500 stands for zero in the data rows.
Here are some points, each followed by its number:
(537 414 435 458 407 821 484 930 422 508 493 570 577 726 487 456) 0
(523 395 474 947 538 420 586 515 581 406 432 421 572 534 421 490) 1
(186 451 391 524 389 736 436 468 361 403 447 379 531 491 486 453) 2
(590 822 665 496 379 426 453 596 336 791 481 743 499 776 579 749) 3
(303 406 548 449 423 773 399 532 466 499 421 472 548 248 439 445) 4
(462 658 467 432 442 395 431 480 602 568 782 404 376 489 467 516) 5
(597 417 522 467 503 377 413 404 558 391 464 457 567 409 456 362) 6
(823 678 547 412 467 400 496 740 432 999 445 824 667 631 636 932) 7
(459 419 402 439 406 654 454 566 351 465 437 477 368 645 516 465) 8
(529 576 507 467 649 411 401 689 439 955 406 648 383 485 758 977) 9
(720 405 461 482 426 508 484 790 383 421 431 312 506 522 439 419) 10
(406 258 583 650 587 783 000 486 851 145 176 439 000 501 425 255) 11
(440 857 763 473 452 428 515 539 451 516 469 666 407 482 602 639) 12
(691 407 410 473 428 640 482 532 449 431 423 518 489 593 459 493) 13
(453 457 426 476 393 489 654 471 443 434 434 698 544 483 494 471) 14
(480 461 656 604 740 419 450 459 645 463 446 601 451 888 620 474) 15
(413 386 451 389 395 886 674 939 369 449 445 773 617 563 452 492) 16
(498 356 319 517 403 859 611 481 332 433 416 634 577 568 438 435) 17
(505 450 682 976 647 399 487 385 866 425 401 494 363 384 628 455) 18
(719 406 604 495 582 362 394 427 494 445 446 440 509 382 475 450) 19
(732 391 390 396 376 645 511 502 388 469 442 621 497 668 442 432) 20
(554 241 560 603 447 924 595 999 772 591 708 782 400 452 286 105) 21
(436 596 434 444 406 428 436 515 364 485 432 361 578 514 436 427) 22
(308 728 434 028 793 581 567 853 699 422 062 719 000 306 500 330) 23
(710 424 519 497 523 376 401 419 551 490 466 482 507 474 464 431) 24
(843 595 460 438 416 379 526 477 621 561 799 328 496 573 397 463) 25
(693 413 523 397 537 582 438 486 503 385 450 679 541 591 417 471) 26
(536 395 390 458 403 685 543 473 404 424 466 717 432 409 418 438) 27
(518 403 613 544 509 807 999 832 440 419 399 552 500 471 590 431) 28
(368 469 379 447 399 537 474 506 384 441 480 571 551 402 474 407) 29
(385 465 400 519 418 442 452 449 882 469 647 311 555 513 481 415) 30
(560 355 375 353 413 591 456 524 358 453 380 533 478 337 429 444) 31
(581 386 393 501 415 924 999 848 437 418 434 847 501 484 412 445) 32
(387 547 396 453 425 447 428 537 458 562 463 470 368 359 435 442) 33
(561 446 578 472 784 368 437 696 445 737 454 389 436 329 657 661) 34
(524 411 759 532 890 368 454 469 638 499 398 769 581 358 663 637) 35
(585 540 800 999 716 389 430 555 799 438 419 359 549 486 501 693) 36
(419 415 606 652 569 472 502 426 436 460 457 494 461 663 447 529) 37
(635 400 539 586 669 424 468 452 693 436 465 531 517 555 555 476) 38
(496 386 459 442 418 621 494 364 383 422 424 535 566 285 439 422) 39
(536 419 494 605 406 481 468 361 516 387 412 505 512 402 420 473) 40
(479 405 444 502 415 578 464 458 414 385 463 526 541 565 449 479) 41
(060 466 999 470 999 397 527 427 395 472 460 438 562 471 783 534) 42
(630 417 440 427 444 590 676 480 736 356 445 398 526 351 431 458) 43
(648 484 542 510 383 366 429 451 882 446 428 476 505 576 437 475) 44
(524 504 999 463 999 396 425 399 519 339 465 437 600 622 719 561) 45
(245 719 365 446 399 382 545 470 491 596 911 363 447 198 415 554) 46
(495 608 733 424 535 260 227 785 463 999 465 337 000 477 733 725) 47
(567 760 399 392 418 387 465 438 445 475 964 375 625 350 438 491) 48
(999 416 444 451 417 495 625 465 468 426 442 633 425 388 435 470) 49
(602 871 414 383 435 446 480 424 462 436 999 399 498 466 455 496) 50
(355 557 405 465 424 385 475 431 420 611 415 393 565 458 455 423) 51
(463 764 350 420 411 405 447 461 591 558 783 309 589 408 465 461) 52
(512 792 377 394 399 349 486 450 449 671 537 407 537 396 416 522) 53
(516 615 429 433 435 445 565 459 359 497 517 331 480 831 425 498) 54
(690 425 542 522 538 428 508 455 645 420 429 485 489 625 446 463) 55
(517 114 629 225 750 702 670 605 701 743 383 999 380 707 287 750) 56
(380 525 779 421 626 359 437 451 412 458 422 383 463 753 442 520) 57
(510 397 488 383 595 856 553 624 423 482 452 950 541 546 767 451) 58
(631 571 399 413 416 427 529 419 678 562 794 381 587 577 434 487) 59
(469 530 406 439 398 443 640 460 463 406 436 485 566 357 403 438) 60
(369 430 849 357 780 393 419 444 429 496 462 673 428 482 649 486) 61
(386 550 428 393 385 413 456 512 389 420 472 610 412 584 421 435) 62
(190 453 391 507 413 444 480 393 856 458 636 323 547 550 450 465) 63
(659 576 401 496 420 394 422 419 599 549 755 388 483 324 418 437) 64
(568 411 614 620 712 418 460 476 454 485 439 495 626 175 629 391) 65
(542 396 476 482 520 659 503 402 374 408 451 634 557 483 446 404) 66
(522 410 696 548 568 583 581 999 497 243 361 631 991 302 567 719) 67
(499 603 383 411 413 403 463 556 551 662 619 422 516 519 439 478) 68
(466 999 783 511 808 379 245 790 999 638 494 848 000 338 272 377) 69
(482 923 376 390 417 439 471 448 627 648 999 300 447 380 473 532) 70
(515 710 537 458 535 440 505 829 437 999 438 811 649 506 604 953) 71
(903 442 473 419 491 659 528 486 428 341 446 625 396 598 403 441) 72
(474 592 410 444 401 377 415 567 525 644 567 529 527 707 428 516) 73
(608 385 561 381 378 827 528 759 392 461 423 629 503 491 400 518) 74
(752 405 571 513 530 395 536 383 613 426 423 482 472 622 444 464) 75
(621 386 542 193 470 240 134 712 307 323 218 875 999 617 666 409) 76
(629 661 445 463 380 392 419 460 541 589 748 363 530 620 399 517) 77
(424 381 450 450 381 786 418 486 449 389 413 769 555 277 468 413) 78
(842 408 698 498 549 575 447 450 466 442 428 517 425 589 435 420) 79
(582 429 579 811 589 398 448 470 878 369 440 583 457 473 687 462) 80
(457 449 398 547 425 494 465 397 720 459 490 463 412 296 417 458) 81
(382 390 510 662 543 428 692 406 461 459 398 478 564 683 453 430) 82
(709 415 421 471 442 458 566 608 379 425 526 356 394 432 431 525) 83
(383 665 399 409 387 383 473 420 401 452 548 380 548 461 468 434) 84
(302 585 439 443 415 428 445 402 388 561 431 320 370 647 408 483) 85
(822 413 579 516 783 415 436 609 424 667 461 335 494 400 740 748) 86
(408 422 619 387 442 732 492 528 443 369 438 416 603 543 464 527) 87
(606 381 576 510 492 469 416 390 567 433 437 548 441 496 446 433) 88
(357 399 581 495 394 382 415 445 797 448 455 370 639 545 412 486) 89
(542 399 493 421 509 629 476 410 463 394 394 699 376 756 447 520) 90
(623 413 392 391 445 455 553 456 422 416 429 527 544 615 477 438) 91
(508 414 762 534 999 408 471 799 480 999 394 576 496 503 999 999) 92
(578 628 370 511 466 406 504 560 409 573 403 507 504 575 476 527) 93
(441 412 445 449 434 628 490 508 377 412 452 406 483 446 450 422) 94
(616 371 560 406 456 854 394 771 447 506 427 724 587 382 406 445) 95
(484 585 742 489 625 403 519 408 403 444 445 322 261 760 485 426) 96
(569 550 736 417 608 394 445 451 453 505 495 416 425 990 444 449) 97
(285 395 417 925 525 386 765 445 716 411 420 466 494 603 493 436) 98
(345 382 568 999 660 407 584 431 659 435 460 406 564 690 442 476) 99
(438 369 786 506 999 433 555 545 405 743 417 355 401 346 999 783) 100
(653 605 550 000 465 615 809 326 754 395 719 402 000 454 487 321) 101
(647 528 857 999 768 370 490 419 751 477 396 333 561 459 445 733) 102
(572 395 460 434 436 520 512 441 614 472 446 485 602 525 455 460) 103
(574 387 420 501 436 544 463 416 449 422 417 655 534 600 469 480) 104
(428 495 697 916 727 350 515 514 848 428 402 441 485 523 498 526) 105
(496 367 585 381 558 288 312 308 438 578 634 162 000 425 558 422) 106
(543 497 815 999 748 424 443 439 866 473 402 336 429 498 451 732) 107
(496 447 559 451 539 389 517 413 588 417 448 461 405 571 449 475) 108
(527 721 393 474 396 363 436 441 398 659 696 457 525 528 432 549) 109
(348 392 612 435 705 427 438 480 662 463 430 655 590 718 545 376) 110
(460 605 773 371 813 434 457 952 372 999 450 717 412 507 999 999) 111
(512 393 387 529 438 626 383 470 999 398 743 376 442 236 463 462) 112
(712 391 425 408 427 651 487 580 426 470 445 587 617 347 462 421) 113
(871 375 510 448 475 414 479 485 607 431 428 867 442 506 796 488) 114
(518 403 660 449 839 405 472 442 598 449 459 641 527 376 649 628) 115
(482 559 000 430 817 762 999 568 541 370 164 993 000 401 506 228) 116
(525 408 949 765 999 386 419 672 458 809 440 340 500 063 999 999) 117
(457 439 565 424 596 372 449 443 436 518 447 499 463 562 491 445) 118
(493 540 391 422 386 400 407 455 397 488 445 354 606 484 443 463) 119
(543 670 629 814 345 610 823 243 592 597 824 418 000 931 488 270) 120
(821 535 753 955 779 399 370 471 831 424 462 362 527 475 469 735) 121
(259 418 526 573 592 442 450 486 700 426 467 539 622 722 509 454) 122
(479 755 673 464 357 373 354 367 334 578 422 544 488 843 565 514) 123
(532 378 653 509 524 371 346 497 461 376 427 479 556 721 407 528) 124
(579 999 364 443 403 401 474 372 523 702 967 356 562 549 423 472) 125
(408 727 641 455 415 411 484 492 450 613 421 526 374 396 558 528) 126
(593 423 578 740 460 691 999 793 413 414 419 609 366 583 744 463) 127
(078 609 388 386 417 427 471 780 390 703 431 615 560 403 469 535) 128
(514 692 457 471 388 419 440 410 470 509 728 421 443 389 485 537) 129
(457 504 506 486 494 431 509 876 347 804 465 753 477 636 553 694) 130
(491 999 385 466 421 388 471 419 390 999 834 368 411 923 409 999) 131
(362 420 373 410 420 999 999 688 360 459 371 933 621 245 424 466) 132
(785 516 409 406 426 457 458 539 403 590 431 371 360 255 445 419) 133
(472 806 402 369 433 395 508 438 603 604 706 361 453 542 493 456) 134
(456 363 427 460 424 752 968 804 370 433 434 639 482 551 457 411) 135
(565 449 448 426 425 540 625 473 400 403 467 649 528 221 421 422) 136
(710 536 372 458 395 438 473 409 356 568 446 324 473 396 430 427) 137
(412 584 394 458 408 418 501 421 396 674 645 356 521 999 500 505) 138
(464 413 426 443 389 528 448 423 454 412 449 445 510 336 446 471) 139
Which two points above are nearest to each new point? Their numbers follow each, nearest first.
(656 376 542 522 517 518 631 464 316 459 388 609 617 451 508 482) 66 104
(516 407 624 563 550 459 454 471 531 439 456 636 473 535 570 459) 88 38
(443 414 580 527 646 398 344 449 491 423 405 439 469 510 504 446) 118 108
(390 404 602 732 557 410 457 517 745 472 471 616 310 485 679 471) 80 18
(545 778 596 372 457 359 570 441 366 553 451 469 460 522 476 528) 126 53
(418 437 391 427 361 669 419 341 556 429 424 441 469 613 446 468) 41 94
(515 414 393 473 420 689 481 346 625 426 416 354 523 545 404 461) 103 41
(650 409 358 556 436 598 410 428 977 419 746 365 419 443 438 466) 112 30
(508 414 563 422 636 428 367 426 432 437 468 463 568 458 500 468) 118 6
(625 386 393 464 452 965 573 454 406 436 436 784 611 125 436 448) 78 27
(537 387 484 395 669 767 572 645 357 417 435 707 654 564 709 524) 58 66
(445 551 375 470 417 426 469 493 621 508 676 312 355 498 420 467) 5 68
(589 400 548 510 446 486 391 414 459 405 386 529 324 512 438 458) 88 40
(431 405 416 425 417 812 787 983 418 358 453 731 635 499 600 519) 16 135
(504 473 411 431 418 635 376 387 660 481 442 525 441 520 431 466) 103 88
(465 430 571 825 454 724 999 703 462 418 474 674 578 607 692 489) 127 28
(526 423 786 392 972 439 485 447 368 759 431 328 578 433 966 907) 100 92
(604 402 602 893 620 404 339 440 814 412 423 596 547 353 640 492) 80 18
(449 412 718 348 735 367 461 435 421 369 437 657 404 338 576 491) 61 115
(637 380 417 402 402 528 663 433 756 456 415 442 550 436 477 459) 43 103
(525 574 382 391 408 469 495 456 427 573 451 380 537 749 426 550) 54 73
(417 530 915 651 845 346 418 427 568 443 429 341 497 621 586 525) 45 57
(376 415 520 403 604 396 423 386 396 509 449 517 465 461 503 453) 118 108
(553 394 584 415 686 431 525 718 397 799 455 431 513 441 678 702) 34 86
(498 731 405 456 440 426 517 433 385 644 623 431 423 606 428 585) 109 53
(435 421 659 417 428 811 446 775 477 467 449 655 501 580 450 493) 74 95
(458 674 673 503 457 341 439 471 421 544 420 458 337 473 517 610) 126 12
(377 732 485 419 469 418 508 751 344 874 422 831 614 459 605 895) 71 130
(556 676 650 442 684 366 429 999 422 999 407 649 606 505 913 999) 111 71
(449 423 627 435 839 388 499 562 388 608 438 392 523 606 721 652) 34 118
(177 544 730 402 619 400 417 422 515 440 396 370 541 635 449 548) 57 118
(718 410 411 425 422 588 584 606 462 464 473 391 422 324 462 462) 83 133
(462 414 596 536 841 393 493 662 358 718 437 300 455 421 712 678) 34 86
(574 161 856 093 277 739 577 588 198 357 809 366 451 395 799 748) 87 74
(403 356 354 424 431 979 626 640 438 444 439 725 548 730 443 460) 17 16
(511 382 760 541 943 359 429 529 399 772 437 342 461 586 999 826) 100 92
(487 386 589 400 590 382 444 471 374 397 448 491 391 469 495 465) 118 108
(530 711 382 453 395 354 475 395 546 556 489 316 546 746 465 482) 54 73
(622 423 419 520 422 478 433 432 709 459 455 473 542 831 443 458) 55 103
(513 430 536 587 801 394 484 602 386 667 416 379 543 383 759 659) 34 86
(604 722 446 383 428 410 477 383 329 679 675 517 518 999 430 532) 138 54
(478 999 815 208 535 295 999 328 604 777 999 665 682 532 269 141) 125 134
(628 502 390 493 442 441 421 416 387 451 483 362 394 527 422 398) 137 119
(449 360 612 442 567 460 446 398 483 493 456 683 409 648 571 458) 118 90
(598 668 391 506 435 430 383 529 337 697 642 501 428 591 456 589) 109 73
(375 749 752 442 407 397 472 445 422 581 496 546 576 391 542 513) 126 12
(255 551 380 506 406 382 429 469 520 511 677 349 490 469 472 447) 84 5
(841 463 999 723 762 366 211 584 423 435 223 137 958 586 798 217) 45 65
(483 399 376 449 443 413 431 469 405 453 478 331 614 418 428 491) 119 139
(499 399 417 425 435 736 763 821 414 361 455 648 505 521 453 401) 135 16
(567 413 396 661 496 453 566 424 633 443 446 551 499 460 416 490) 40 103
(726 387 406 422 665 863 701 635 399 393 442 887 443 549 792 356) 58 27
(335 669 434 410 412 413 528 480 656 557 999 359 310 497 402 473) 5 70
(372 398 446 473 606 858 478 586 345 442 452 927 593 255 781 474) 58 78
(568 404 449 493 476 676 464 454 442 417 466 666 614 498 463 422) 66 104
(501 441 368 385 454 579 606 399 710 435 435 579 555 474 453 458) 103 43
(473 442 604 485 648 392 476 427 429 495 469 577 490 508 494 438) 118 108
(588 416 428 392 416 999 999 858 424 422 417 977 510 558 448 391) 32 135
(641 366 664 670 872 396 460 470 590 434 417 661 361 833 620 558) 15 38
(618 438 520 508 480 389 474 418 595 392 411 499 564 379 422 442) 6 40
(544 405 393 415 401 535 435 477 748 404 398 450 492 490 434 436) 103 81
(552 546 422 436 377 353 398 444 697 435 693 528 568 542 457 452) 59 77
(482 524 356 454 426 408 397 514 594 426 689 555 470 895 433 454) 73 138
(285 422 421 464 379 725 473 357 583 450 442 308 640 449 393 446) 2 94
(647 381 625 550 648 388 458 457 455 453 458 626 615 257 632 437) 65 19
(330 535 672 507 610 400 479 397 635 479 438 398 534 426 445 597) 108 118
(798 538 472 494 407 405 430 873 397 761 436 681 489 692 542 543) 130 93
(437 458 999 490 999 386 459 394 379 565 463 340 350 764 875 613) 45 42
(576 454 403 503 424 515 645 463 442 438 485 671 584 520 431 459) 14 104
(390 417 603 540 823 385 453 538 462 670 412 337 487 632 738 627) 34 118
(315 193 534 831 565 999 999 138 864 000 590 564 784 524 485 512) 98 43
(469 531 662 713 983 384 406 486 467 364 368 672 999 471 654 000) 65 110
(734 666 395 438 424 424 524 805 389 769 415 563 503 580 443 490) 93 73
(444 471 000 615 177 570 615 073 526 507 737 543 403 781 869 686) 138 104
(599 636 473 375 550 357 460 924 472 999 423 821 554 559 694 999) 71 7
(394 458 364 599 429 578 655 490 999 422 685 353 580 505 429 403) 30 63
(537 638 656 427 712 389 502 950 444 999 446 781 607 431 982 999) 111 71
(000 470 754 405 755 402 424 507 372 449 433 369 425 488 426 468) 57 42
(437 454 644 839 636 402 420 435 926 372 463 533 315 090 638 440) 18 80
(315 381 541 484 464 472 431 394 558 497 457 927 429 480 761 455) 14 104
(515 396 480 658 420 462 459 499 481 440 452 508 554 440 435 409) 40 41
(475 934 780 508 394 381 497 512 322 582 478 545 466 586 599 464) 12 126
(442 457 502 405 746 831 726 635 445 451 407 814 504 501 745 448) 58 28
(453 681 414 427 434 401 467 485 356 636 685 529 515 428 435 596) 109 129
(382 485 660 398 615 424 455 414 409 674 468 693 531 522 467 443) 118 61
(506 398 511 448 390 516 465 507 461 466 425 490 491 532 481 535) 41 103
(585 629 452 508 430 385 446 666 432 710 438 551 480 498 454 522) 93 68
(398 369 923 648 999 406 473 438 387 844 416 372 413 372 999 926) 100 117
(684 423 699 456 722 388 414 440 447 539 431 327 405 466 565 520) 19 24
(503 433 441 472 447 477 481 417 692 420 441 400 412 634 510 456) 108 103
(330 398 599 612 404 460 472 438 489 414 433 373 440 535 442 481) 37 40
(395 999 417 408 438 417 471 534 457 638 999 387 385 341 387 491) 70 50
(663 584 461 437 436 412 475 409 430 632 509 469 388 625 475 478) 93 137
(478 427 415 420 378 695 483 596 376 427 436 407 396 827 456 480) 8 13
(656 424 428 451 413 588 459 861 403 471 432 369 544 363 474 461) 10 83
(410 408 592 453 393 792 497 471 429 453 429 440 553 562 460 430) 87 94
(757 403 423 502 442 746 764 856 461 460 415 890 470 439 468 526) 32 74
(433 365 580 838 640 407 437 458 835 479 398 641 439 563 686 411) 80 18
(530 661 452 492 434 405 492 459 469 604 602 452 394 318 435 543) 129 53
(520 433 361 394 399 533 634 687 460 460 481 347 404 257 467 476) 83 94
(716 566 385 516 434 498 549 528 565 408 766 333 570 243 448 518) 64 129
(808 383 422 424 409 827 700 783 370 425 429 765 459 441 497 472) 74 32
(525 481 975 501 912 422 489 494 464 502 429 356 526 606 785 452) 45 61
(444 400 643 451 580 501 457 430 399 496 427 521 403 520 414 452) 118 108
(428 400 475 473 404 598 485 467 444 434 414 461 398 471 454 444) 94 41
(176 401 585 541 519 418 386 500 713 460 394 515 456 682 432 467) 122 89
(243 441 379 485 447 533 450 515 716 399 441 435 446 429 476 390) 81 63
(531 473 381 472 417 500 420 473 679 408 499 486 437 342 391 468) 81 139
(536 463 497 434 567 422 406 916 450 825 452 683 411 619 556 735) 130 9
(599 392 553 872 558 365 431 339 797 447 434 605 597 495 689 507) 80 18
(322 933 547 445 418 394 490 444 443 999 786 392 472 346 517 999) 131 109
(574 457 393 426 419 563 499 459 701 466 476 543 392 617 411 476) 103 55
(701 398 375 426 433 578 532 492 433 497 466 548 425 464 457 471) 13 20
(549 411 842 489 713 379 438 432 417 373 442 647 490 621 684 480) 61 115
(498 440 345 473 423 685 601 426 679 417 491 442 604 328 483 501) 43 103
(108 454 407 861 529 403 753 500 644 387 407 487 391 708 478 375) 98 99
(451 432 454 520 409 602 481 465 410 397 442 706 419 439 427 481) 27 66
(490 556 406 452 394 382 477 424 454 648 661 354 425 523 464 403) 68 109
(370 424 769 578 980 360 490 469 392 749 440 344 448 508 999 860) 100 92
(445 631 711 450 445 402 422 477 479 566 439 487 517 337 611 575) 126 12
(472 486 366 426 431 588 524 403 747 432 427 420 461 684 455 442) 103 108
(239 915 712 399 435 391 465 409 479 582 516 484 482 730 576 494) 123 12
(456 651 710 560 447 371 451 461 420 517 446 532 534 377 632 577) 126 12
(613 398 779 451 747 383 442 438 419 477 398 700 373 641 650 492) 61 118
(452 662 713 420 745 408 392 990 404 999 435 754 492 622 990 999) 111 92
(539 375 422 418 409 531 461 459 444 472 445 472 365 780 448 444) 8 91
(498 400 403 416 437 805 707 866 330 425 486 762 519 412 496 460) 16 135
(412 404 393 397 413 510 492 474 721 457 454 462 481 335 456 498) 81 139
(507 376 588 489 611 391 417 451 359 504 430 489 525 559 533 485) 118 37
(509 595 413 414 402 398 465 459 586 536 788 353 364 452 417 519) 5 129
(722 534 502 366 488 429 438 937 420 805 467 780 431 296 544 694) 130 71
(533 430 485 937 572 577 715 675 614 415 452 689 999 525 434 438) 1 99
(885 589 420 485 439 413 385 396 592 530 999 313 521 460 449 423) 25 64
(462 652 438 412 376 383 417 454 631 554 779 366 584 405 415 476) 52 5
(397 727 407 419 450 656 389 466 412 413 757 418 485 361 495 450) 129 84
(589 363 383 498 398 593 433 504 641 438 432 491 324 351 431 437) 81 139
(412 415 787 450 785 416 502 392 532 404 420 549 382 538 926 483) 61 115
(514 436 451 489 353 418 447 455 818 422 416 509 471 606 430 500) 44 103
(556 786 393 390 427 385 481 439 421 637 611 316 458 401 465 471) 53 109
(491 375 559 729 561 400 464 478 778 456 415 664 501 411 694 388) 80 38
(514 826 413 386 404 404 398 386 507 655 471 341 628 366 431 458) 53 84
(571 703 520 481 412 424 453 400 420 560 439 349 584 800 447 602) 54 123
(474 414 499 576 406 434 394 389 528 429 454 515 510 347 419 483) 40 139
(473 547 525 417 418 415 483 858 393 825 427 713 426 574 555 618) 130 71
(554 387 538 493 418 531 477 419 529 490 459 590 431 840 434 403) 90 104
(372 422 538 634 438 448 510 423 547 423 439 481 559 468 497 459) 40 41
(510 999 385 489 393 406 405 415 460 671 999 339 611 499 423 538) 125 70
(477 447 426 880 525 401 775 410 722 483 392 534 480 544 449 451) 98 1
(482 648 410 455 466 388 448 475 502 358 572 352 531 402 450 517) 84 129
(541 551 428 492 454 386 518 424 756 473 711 503 587 484 423 470) 59 30
(615 583 387 395 454 435 482 419 424 487 444 333 685 443 412 473) 119 22
(511 406 521 999 497 611 574 672 653 455 402 671 999 422 436 476) 1 99
(573 448 407 408 451 641 799 472 428 497 416 608 498 273 475 453) 136 27
(536 378 404 476 393 695 545 425 362 469 438 779 428 445 460 451) 27 66
(464 388 757 485 748 435 521 433 455 436 489 597 400 471 624 477) 61 115
(574 402 429 421 422 768 504 896 350 531 408 543 480 366 444 528) 74 95
(491 394 517 507 491 636 564 447 485 440 429 687 474 819 446 412) 90 104
(555 766 426 431 383 393 593 438 390 703 578 330 579 404 375 479) 53 109
(386 468 439 517 419 574 469 404 455 455 463 391 397 292 446 493) 139 94
(108 408 368 473 409 907 664 999 386 489 418 805 536 435 453 435) 16 135
(409 424 553 466 756 396 452 538 433 683 412 368 653 248 722 675) 34 65
(490 514 439 448 425 427 429 427 410 564 447 351 361 550 450 480) 85 119
(376 516 990 538 999 422 337 362 496 444 431 448 568 520 745 519) 45 42
(746 469 408 411 402 480 608 614 507 433 663 348 622 448 442 551) 83 25
(516 474 367 381 452 860 684 573 397 428 467 568 611 703 414 452) 17 20
(761 401 621 641 726 396 478 427 452 403 447 529 617 585 648 495) 38 19
(565 421 434 687 413 470 498 389 644 414 420 472 548 518 405 487) 40 103
(461 394 413 483 488 678 438 488 455 460 428 638 418 387 435 553) 27 66
(659 461 297 344 732 780 849 543 589 194 552 908 104 664 762 047) 116 58
(557 457 397 452 411 400 585 500 375 477 431 491 475 399 471 375) 60 91
(514 413 495 391 412 441 440 402 708 488 471 497 562 089 396 437) 81 139
(428 411 555 518 419 473 542 387 422 431 470 463 510 571 461 448) 41 37
(706 536 411 495 416 385 431 462 436 435 489 317 595 261 480 449) 137 119
(321 466 398 426 452 589 516 430 461 470 431 642 543 473 444 440) 29 14
(473 650 520 999 609 684 411 999 377 867 772 720 212 649 251 466) 130 0
(558 380 999 484 999 425 534 460 329 720 425 383 374 462 999 747) 100 92
(462 425 698 639 558 455 531 504 428 466 448 395 570 506 477 479) 37 118
(720 385 454 423 417 860 483 907 259 398 446 627 467 459 404 506) 74 95
(748 391 425 324 434 999 999 492 317 448 468 956 480 626 442 473) 32 132
(486 666 543 436 560 394 488 885 414 999 462 778 661 740 632 977) 71 7
(594 433 498 999 501 621 533 488 688 411 457 691 891 497 425 473) 1 99
(506 638 413 453 434 375 419 850 342 803 428 665 496 378 458 512) 130 128
(538 494 330 606 379 427 433 441 874 398 739 451 433 451 433 401) 30 112
(159 423 525 474 660 796 672 526 401 449 382 781 591 405 667 433) 58 78
(421 611 385 399 457 406 486 416 614 393 490 382 507 507 434 481) 84 119
(126 762 681 411 394 421 407 467 498 475 429 501 521 431 520 539) 126 12
(530 427 367 408 388 493 451 364 614 446 507 441 339 339 419 515) 81 139
(495 393 419 658 506 432 675 488 487 438 462 515 585 546 450 472) 82 14
(487 417 490 454 620 405 444 908 334 903 388 624 520 544 578 706) 130 9
(436 386 389 497 424 999 999 778 396 453 435 967 325 499 449 509) 32 132
(655 408 483 416 606 803 559 593 374 449 444 926 486 623 753 526) 58 90
(402 502 365 428 416 505 462 473 410 583 458 353 377 679 464 453) 85 8
(504 399 813 519 999 412 483 756 413 988 412 394 411 470 999 999) 92 100
(507 370 576 796 561 435 423 461 748 423 465 560 285 456 647 432) 80 18
(499 815 280 515 628 438 282 631 578 592 676 057 868 369 122 825) 52 53
(744 573 443 489 404 403 400 386 323 429 525 412 408 519 452 501) 137 83
(373 460 311 414 428 548 531 439 767 474 432 492 560 563 466 447) 103 30
(380 371 364 446 430 887 556 489 384 464 437 647 579 626 428 456) 17 66
(430 391 488 999 515 631 758 744 439 411 444 640 999 540 588 475) 1 67
(615 386 759 565 960 393 500 544 443 830 400 391 471 507 999 762) 100 92
(532 465 420 482 441 404 397 405 823 463 618 367 484 594 414 452) 30 44
(476 394 534 999 681 410 599 376 577 474 468 439 509 388 418 486) 1 99
(415 484 399 511 419 400 445 406 852 419 685 309 607 635 431 469) 30 63
(432 556 523 454 394 392 495 848 381 753 422 752 460 437 502 588) 130 128
(705 543 476 450 437 400 400 952 450 771 412 740 539 422 516 645) 130 71
(462 433 478 958 477 640 546 532 677 374 450 661 984 540 385 494) 1 99
(273 368 569 450 433 405 444 455 646 387 435 510 460 969 414 440) 122 110
(293 495 588 485 760 357 447 688 407 935 452 505 529 587 833 926) 9 92
(515 525 411 520 430 449 515 400 854 467 639 335 430 451 440 462) 30 81
(402 730 362 558 433 382 473 443 657 558 657 333 539 350 434 588) 52 129
(671 528 387 474 393 495 555 469 633 423 817 392 623 501 446 420) 59 25
(683 541 429 529 381 368 452 454 402 459 495 357 511 456 433 466) 137 119
(536 816 426 505 448 478 535 466 470 413 999 386 421 427 385 488) 50 48
(491 183 544 038 880 830 742 556 444 094 469 361 999 503 656 354) 87 66
(374 417 427 677 467 492 527 389 593 409 425 535 493 493 437 503) 40 41
(351 418 400 449 391 816 486 522 466 447 485 528 472 099 481 447) 4 78
(553 462 408 501 410 985 662 536 361 453 457 771 575 538 423 476) 17 27
(895 970 431 444 380 384 469 395 496 688 955 346 472 520 404 427) 125 50
(528 445 710 526 710 394 432 374 500 448 378 549 566 440 601 525) 115 118
(476 999 371 492 425 379 502 431 464 691 994 351 453 616 466 476) 125 70
(519 395 412 455 415 646 439 559 395 466 445 389 439 485 403 447) 94 8
(541 402 654 460 613 374 424 512 421 568 424 581 545 510 504 436) 118 19
(799 811 400 431 459 387 454 508 459 701 482 418 406 008 474 410) 133 53
(566 451 520 553 547 376 485 438 629 440 441 427 585 637 471 475) 55 108
(047 404 388 454 471 695 534 457 405 413 411 565 504 458 470 384) 2 29
(656 377 383 377 412 691 502 580 402 431 445 691 394 641 460 382) 20 13
(460 395 363 427 400 785 598 771 432 416 488 568 421 427 453 460) 74 27
(032 715 365 501 445 359 486 435 481 606 999 359 454 258 427 453) 46 52
(428 999 385 410 444 415 488 433 448 670 999 299 473 182 472 517) 70 46
(428 378 503 484 538 806 420 548 441 454 454 936 378 591 726 425) 58 90
(720 583 405 397 413 427 506 442 511 435 487 366 476 424 414 430) 137 24
(428 728 687 437 420 418 442 464 388 576 432 610 444 424 613 510) 126 12
(575 590 495 423 427 372 513 481 473 572 556 423 478 540 473 486) 68 93
(522 430 534 376 540 533 479 358 552 432 466 675 398 489 486 416) 88 108
(478 390 671 444 557 426 456 463 397 425 415 668 500 556 527 435) 118 88
(505 540 434 480 444 413 445 396 459 510 460 290 369 623 401 459) 85 22
(494 903 750 482 409 386 569 532 461 530 467 768 540 667 589 655) 12 3
(510 553 456 365 397 403 448 871 382 770 431 798 350 411 469 488) 130 128
(203 798 424 489 389 393 463 482 445 636 724 339 423 281 406 477) 46 52
(652 375 724 387 957 403 464 506 307 813 459 339 510 530 997 863) 100 86
